Rotation paths and how fast each direction turns (degrees a step):
Each turn is a multiple of 5 degrees from 10 to 175, or 0.
Each row of a path follows its step; steps can be skipped.
path 1
step 0: [ 0.03  1.64 -0.20  1.65  1.56 -0.63 -1.22 -2.98 -0.76  0.99  0.44  1.31
 -1.91 -1.20  0.33  2.05  1.57  1.21  0.12  0.83  1.47  1.48  2.54  0.08
  0.21 -0.13  0.69  2.88 -0.91  1.68  1.67]
step 1: [-0.75  1.11  0.72 -0.70  2.10 -1.54 -1.31 -1.94  0.01  1.38 -1.02  0.87
 -1.55 -3.22 -0.90  0.11 -1.44  0.25  0.44  0.62  2.13 -0.68  3.11  0.44
  2.97  0.19 -1.01  1.01  0.24  1.44 -0.30]
step 2: [-2.44 -1.08  0.70 -1.04 -0.91 -1.65 -1.25 -1.90 -1.27  0.57  0.55  1.00
 -0.41 -2.91 -0.37 -0.93 -0.99 -1.23  0.95  2.31  2.94  0.18  1.59 -0.73
  1.09 -0.93  2.01  1.22  1.53 -0.78 -0.99]
step 3: [-0.87 -0.64 -0.39 -1.24 -0.65 -1.29 -1.31 -2.10  0.26  2.69  1.33  0.61
 -0.19 -0.98  1.32  0.38  1.03  1.23 -1.15  3.46  1.70  1.67  1.54  0.47
 -0.50 -2.94  1.44  0.50  0.95  0.28  1.59]
step 4: [-0.64  1.10  1.04 -1.81 -1.12 -0.72 -0.57 -2.09 -0.63  2.08  0.12  1.53
  0.13 -0.85  1.17 -0.75 -1.52  1.27 -1.42  2.25  0.34  0.14  1.31  1.85
  2.55 -0.69 -0.41  0.20 -2.00  1.93  3.02]
step 5: [ 0.05 -0.28  1.07  0.71 -2.13 -0.52  0.51 -3.46 -1.93  0.79  2.02  1.03
  0.21 -2.58  1.09 -1.14 -1.78  0.63 -0.03 -0.03  1.68 -0.52 -0.61 -0.32
  3.04 -0.89  0.02  2.09 -1.76  0.29  0.11]
step 6: [-0.35 -3.08  1.15  0.90  0.09 -2.53 -0.19 -3.74  1.78  2.03  1.23  0.26
 -0.10 -1.45  2.48  0.63 -0.02  1.44  0.12  0.72  1.46 -0.75 -0.78 -0.61
  1.14 -1.40 -0.86  1.05  0.34 -0.21 -0.53]
step 7: [-3.33 -1.35  1.76 -0.54 -1.10 -2.49 -0.72 -2.16  1.06  2.46 -0.81  1.61
 -0.95  0.29  1.78  1.51 -1.06  0.83 -1.26  1.97  0.00 -1.03 -0.35  1.09
 -0.31  1.67  0.18  1.48 -1.11  0.34  0.18]
step 8: [-2.28  2.51  0.90  1.84 -2.41 -1.54  0.41 -2.43 -0.93  2.23  0.76 -1.08
 -1.92 -0.71  1.22  0.86 -0.26  0.15 -1.30  0.19  0.89  0.66  0.83  1.29
 -0.25  0.63  0.91  2.67 -2.01  0.21 -0.42]
step 9: [-0.73  1.38  1.57  1.04  1.36 -3.04 -0.52 -3.32 -1.12  1.13  0.25 -2.52
 -1.67 -1.55  1.83  0.67  1.07  0.12  0.90 -0.12  0.75  1.31  1.08  0.74
  1.99 -0.07 -2.02  1.10 -0.25 -0.44  0.74]
Speeds:
[-0.11  0.36  0.42 -0.26  0.29  0.57  0.64  0.12  0.63 -0.06  0.24 -0.41
 -0.81 -0.02 -0.43  0.00 -0.83 -0.59 -0.44 -0.01 -0.04  0.83  0.00 -0.42
  1.09 -0.36 -0.03  0.18 -0.75 -0.45 -0.58] | 100
[ 0.24 -0.45  0.33 -0.89  0.09 -0.74  0.82  0.16 -0.01  0.29  0.27 -0.05
 -0.30 -0.31  0.54 -0.40  0.02 -0.08 -0.22 -0.65  0.40 -0.39 -0.87  1.10
 -0.48 -0.39  0.29  0.21 -0.79 -0.31  0.19] | 25
[-0.31 -0.49  0.97 -0.59  0.00 -0.22 -0.28  0.06 -0.45 -0.77 -0.35  0.46
  0.16  0.54  0.28 -0.20 -0.09 -1.04  0.60  0.48 -0.10  0.22 -0.21  0.09
  0.60  1.16  0.21 -0.10 -0.27  0.09  0.53] | 135
[-0.54  0.36 -0.66  0.02  0.18 -0.38 -0.11 -0.01  0.02  0.39  0.13 -0.55
  1.15  0.07  0.28  0.49 -0.14 -1.31 -0.98  0.25 -0.22  0.00  0.27 -0.24
 -0.50 -0.11  0.41 -0.24 -0.65 -0.10  0.47] | 80
[-0.49 -0.86  0.42 -0.48  0.06 -0.05  0.70 -0.35  0.61 -0.14 -0.45  0.22
  0.19  0.36 -0.25  0.23  0.00  0.57 -0.01  0.81 -0.70  0.16  0.27 -0.36
 -0.81 -0.41  0.82  0.06  0.43 -0.96 -0.15] | 90
path 2
step 0: [-2.19 -0.15  0.68 -0.29  1.84  2.90 -0.12 -0.10 -1.42 -0.77 -1.37 -0.43
  0.20  1.51  0.02  1.20  3.38 -0.42  0.11 -1.64 -2.55  0.40  0.10 -0.24
  0.56  0.12  0.01  0.44  0.46  1.04  0.39]
step 2: [-1.31 -1.07  1.41 -0.31 -1.33  1.63  1.35  0.56  0.73 -0.28  1.14  1.04
  1.89  0.64 -0.06 -0.91  0.89 -2.21 -0.34  0.50  1.80 -1.10 -0.09 -1.39
 -1.70  1.31  1.83  0.29 -2.85  0.39  0.68]
step 3: [-1.22 -0.64  0.20 -0.47  1.94  2.17 -0.25  0.08 -0.89 -0.58 -0.65  0.22
  1.46 -1.10  2.37  0.92 -0.22 -1.01 -0.08 -1.27  0.81  1.55 -1.64 -1.69
  1.68  0.42 -0.09  0.75  3.35  0.34 -0.85]
step 4: [-2.06 -0.43  0.64 -0.17  1.18 -0.79  1.39  1.20  2.09  0.64 -0.22 -1.55
 -0.63 -1.76 -0.41  0.31  0.71 -1.19  0.28  0.72 -2.59 -1.55  1.69  0.65
  0.64  0.44 -1.35  2.47 -0.55  1.85  0.66]
step 5: [ 1.34  0.75  1.97 -1.13 -1.40  2.69  0.12 -0.17  2.66 -0.94 -0.10  0.05
  1.09 -0.71  0.36 -0.87 -1.49 -0.99 -1.99 -0.24  1.67  0.55  1.93  0.59
 -1.43  1.40  0.74 -1.22  0.26  0.82 -0.14]
step 6: [-2.71  1.13  1.17  0.46  0.65 -0.38  0.83  0.66 -1.12 -0.07 -0.84  0.02
  0.30  0.51  2.00 -1.46 -1.08 -0.06  0.37 -2.42  0.28 -1.06 -2.69 -1.81
 -1.29  0.94  1.20  1.46  1.01  0.91  1.31]
step 7: [-0.95 -1.41 -1.64 -1.05  1.20 -0.03  1.45  1.63  1.69  1.33 -0.86 -1.24
  0.14 -3.04  1.20  0.57  0.83  0.79 -1.08  1.15  0.59  0.44  0.32  1.96
 -0.22  0.44 -0.41  1.43  2.12 -1.39  0.14]
step 8: [ 0.31  1.34  0.55  0.55 -0.14  1.28  1.87  0.52  2.16 -2.42  1.99 -1.55
 -0.85  0.70  0.33  0.90  0.03  0.75 -0.46  0.36 -1.32 -1.48  2.08 -1.39
 -2.36  0.28  1.05 -0.76  0.49  1.72  0.12]
step 9: [ 1.43  2.21  0.83 -0.52 -0.86 -1.26  2.08 -0.16 -0.06 -0.71 -2.94  0.43
  0.19  0.36  2.39 -1.12 -1.00 -0.23 -0.21 -1.91  0.96  0.64 -1.21  1.25
  0.69  1.26  1.78  0.85  0.96  0.30 -1.56]
step 10: [-2.39  1.09 -2.01 -1.60 -0.87 -1.53  1.23  2.45  1.78  1.48  1.52 -0.28
  0.72 -0.57  0.26  0.46 -0.16  1.93 -0.07  0.69 -0.05  0.72 -1.74 -0.79
  0.03  0.20  0.23  0.78 -0.43 -0.42  2.41]
Speeds:
[-0.45  0.09  0.51  0.40  0.63  0.59 -0.17 -0.79  0.97 -0.72 -0.10  0.30
  0.19  1.30 -0.19 -0.30 -0.06  0.50  0.60  0.69  0.31  0.33 -0.22  0.02
 -0.15  0.32  0.06  0.01  0.41 -0.33 -0.20] | 125
[ 0.20 -0.51 -0.68  0.72  0.31 -0.06  0.30  0.54  0.01  0.15 -0.78  0.36
 -0.47  0.64  0.04  0.23 -0.58 -0.94 -0.22 -0.03 -0.72  1.00 -0.60 -0.03
 -0.41  0.52 -0.01 -0.44  0.11  0.40  0.28] | 120
[-0.30 -0.48 -0.05  0.62 -0.74  0.31 -0.29 -0.01 -0.14  0.86 -0.25 -0.60
 -0.70  0.21 -0.45  0.49 -0.09  0.72  0.20  0.05  0.76 -0.35 -0.02 -0.09
  0.69  0.96  0.32 -0.30  0.13  0.77 -0.42] | 0
[-1.04 -0.02  0.41  0.22 -0.32 -0.61 -0.42  0.31  0.30  0.13  0.81  0.10
 -0.29 -0.02  0.44 -0.11 -0.41  0.50  0.14  0.34 -0.83  0.19 -0.21 -1.04
 -0.42 -0.79  0.05 -0.38 -0.24  0.78 -0.32] | 170
[-0.17  0.09  0.08  0.10 -0.80  0.31  1.16  0.18 -0.14  0.07  0.28  0.91
  0.31  0.08 -0.90  0.40  0.28  0.12  0.38 -0.03 -0.61  0.19 -0.26  0.37
  0.64 -0.69  0.98 -0.14  0.53 -0.17 -0.19] | 35
